One turn sends every row of this set to another row. A few are shown first. Where does it send the rows asked after them?
K_330: [-0.58 -0.58  0.75  1.51 -0.79 -1.82  0.37 -1.11  0.98 -0.77  2.06  0.74
  0.19  0.94 -0.19  1.23  1.55  1.87 -1.05 -2.35  0.95 -0.70]
K_85: [ 1.67 -0.86  0.53  0.01  0.11 -0.29  0.74 -1.00  1.62  0.00  0.17 -0.40
 -1.78 -1.70 -0.86 -0.76 -1.17 -0.65 -1.11 -0.24 -2.66  0.30]
K_264: [-0.70 -0.55 -0.28  0.20  0.80 -1.53  1.18 -0.84  0.41 -0.68  0.25 -0.43
 -0.33 -0.21 -2.80 -0.51  1.12  1.51 -2.51 -0.75  1.26 -0.70]
K_744: [-0.84 -0.33  0.82  0.61  0.56  2.89 -0.15  0.78 -2.47  0.70 -0.19 -0.21
  0.36  1.09  0.62 -0.15 -1.27  0.64 -0.76 -2.22  0.41 -0.85]
K_654: [-1.08  0.03  0.40  0.57  0.48  2.87  0.10  0.15 -2.21  0.35  0.12  0.26
  0.78  0.43  0.75 -0.39 -1.91  0.08 -0.84 -2.37  0.33 -1.23]
K_541: [ 0.20 -2.33  1.15  0.83  0.00 -0.42 -0.78  0.25  0.38  0.41  0.47 -0.50
 -2.13 -1.00 -0.26 -0.37 -1.73 -0.77 -0.25  0.78 -2.79 -1.15]
K_24: [-0.32  0.50  0.49  1.15 -0.63 -1.26  1.82  0.46 -0.28 -0.26  2.28  0.62
 -0.09  0.05 -0.62  0.18  1.71  3.28  0.31 -1.03  0.31 -1.05]
K_592: [-0.68  0.30  0.53  1.28 -1.17  1.50  0.34 -0.33  0.82 -1.51  1.90  0.16
 -1.46  0.35 -1.06 -1.59 -1.62  0.86 -0.60  0.84 -3.65 -0.19]
K_246: [ 0.35 -1.42  1.49  1.05 -2.01  0.65 -0.68  0.62 -0.31 -0.31  1.56  0.25
 -2.30 -0.14 -0.36 -1.98 -1.31 -0.30 -1.58  0.33 -3.43 -1.32]
K_371: [-1.60 -1.68  1.03  0.48 -1.33  0.45  1.78  0.26  1.57 -1.37  1.51  1.06
 -0.78  0.20 -1.84 -0.12  0.64  1.47  1.10 -1.23 -1.90  1.23]
K_967: [ 0.26  0.84  0.06  1.48 -0.59  0.78  0.40  0.29 -0.22  1.06  0.61 -0.39
 -0.77  0.35 -0.26 -2.52  0.85  2.89 -1.41  0.55 -1.74 -2.05]
K_662: [ 1.13 -0.36  0.61  0.94 -1.87 -1.01 -0.42  0.06 -0.88  1.32  2.14 -0.49
 -0.76  0.29  0.68 -2.27  0.14  2.63 -2.55 -0.72 -0.72 -1.60]
K_265: [ 2.12 -0.38  1.28  0.43  0.07 -1.49 -1.20 -0.20 -0.55  0.06  1.10 -1.31
 -1.43  0.17 -0.36 -2.53 -1.22  2.44 -1.91 -1.30 -0.56 -0.60]
K_685: [ 1.77  0.89  0.89  0.24 -0.89 -0.64 -0.96 -0.85 -0.66  1.59  0.22  0.25
 -1.23  0.10 -0.25 -2.55  0.94  1.98 -1.21 -1.07 -0.47 -1.68]
K_531: [-0.02 -1.91 -0.06  0.94  0.88  2.38  0.37  0.90  0.00  0.03  2.28  1.97
  0.19  1.04  0.22 -0.33 -2.00 -0.19 -0.38 -3.22  0.61 -0.50]
K_959: [-0.59 -0.67  0.75 -0.41 -0.29 -1.11  0.56 -1.45 -0.22 -1.26  1.27  0.40
 -0.40  1.14 -1.04 -0.43  1.94  2.09 -3.22 -2.54  0.57 -0.34]
K_321: [-0.06  0.18  0.54  0.97  0.00  0.49 -1.39  0.54 -0.47 -1.67  0.36 -0.07
 -2.64  0.01  0.07 -1.15 -1.44 -0.36 -1.09  0.72 -3.01 -0.74]
K_574: [-0.83 -0.48 -0.67 -0.83  0.05  2.23  0.05 -0.20 -1.08  0.78  1.98  0.79
  0.34  1.05  1.23 -0.94 -3.22  0.20 -0.57 -1.02 -0.04  0.46]
K_34: [-1.61 -1.62  0.57  0.36 -1.80 -1.47  0.81  0.18 -0.98 -0.48  2.22 -0.02
 -0.13  0.52 -0.47  0.46  1.96  2.58 -1.77 -1.91  0.56 -0.03]
K_106: [-2.31 -1.93  0.20 -0.74 -0.66 -0.59  0.99 -1.72  0.19 -0.74  1.57  1.53
 -1.10 -0.26 -1.49  1.33  0.74 -1.06 -1.00 -0.04 -1.38 -0.63]
K_689: [ 0.19 -0.40  0.92  0.27 -0.02  1.61  0.48 -0.10 -2.21  0.77  1.97  2.08
  0.15  1.22 -1.50 -0.40 -1.62  0.07  0.52 -2.60  1.29 -1.25]
K_644: [ 1.48  0.33  0.42  1.21  0.34 -0.65 -0.17 -1.45  1.07  0.13  0.63 -2.09
 -0.68 -0.83 -1.16 -0.87 -0.77  1.71 -2.89 -0.61 -0.44 -0.52]
K_388: [-0.35 -1.18  0.19 -0.18  0.76 -1.42  2.21 -0.16  0.79 -1.79  0.42  1.27
 -1.45 -1.05 -1.94  0.56  0.40 -0.93 -1.03 -0.33 -1.00 -0.28]
K_391: [-2.33 -2.51  1.09 -0.18 -2.27 -0.15  0.62  0.16 -0.76 -1.58  2.02  1.08
 -1.64 -0.10 -2.05  0.30  0.03 -0.32 -0.19 -0.54 -2.01  0.45]
K_533: [ 0.09 -0.92  0.13  0.76  0.35  1.85  0.45 -0.15 -2.17  1.23  1.40  1.69
  0.68  0.67 -1.11 -0.60 -1.67  0.02  0.55 -2.87  0.99 -1.37]
K_609: [-1.02 -0.64 -0.63 -0.92  0.30  2.77  0.07  0.01 -0.66  0.37  1.66  1.06
  0.36  0.46  0.85 -1.47 -2.82  0.05 -0.66 -2.01  0.29  0.28]
K_766: [-2.45 -2.68 -0.66 -0.30 -0.87 -0.51  0.02 -0.70  0.99 -0.89  1.06  1.08
 -1.10  0.64 -1.94 -0.18 -0.28 -0.02  0.41 -0.15 -1.40  1.46]
K_396: [-0.25 -2.15  0.49  0.68  0.43  2.49  0.61  0.75  0.55  0.34  1.89  2.23
  0.12  1.83  0.66 -0.38 -1.65 -0.49 -0.69 -2.72  0.16 -0.50]

K_24 turns into K_967
K_654 turns into K_609
And these:
K_246 turns into K_391
K_264 turns into K_644
K_330 turns into K_685
K_265 turns into K_541
K_689 turns into K_744

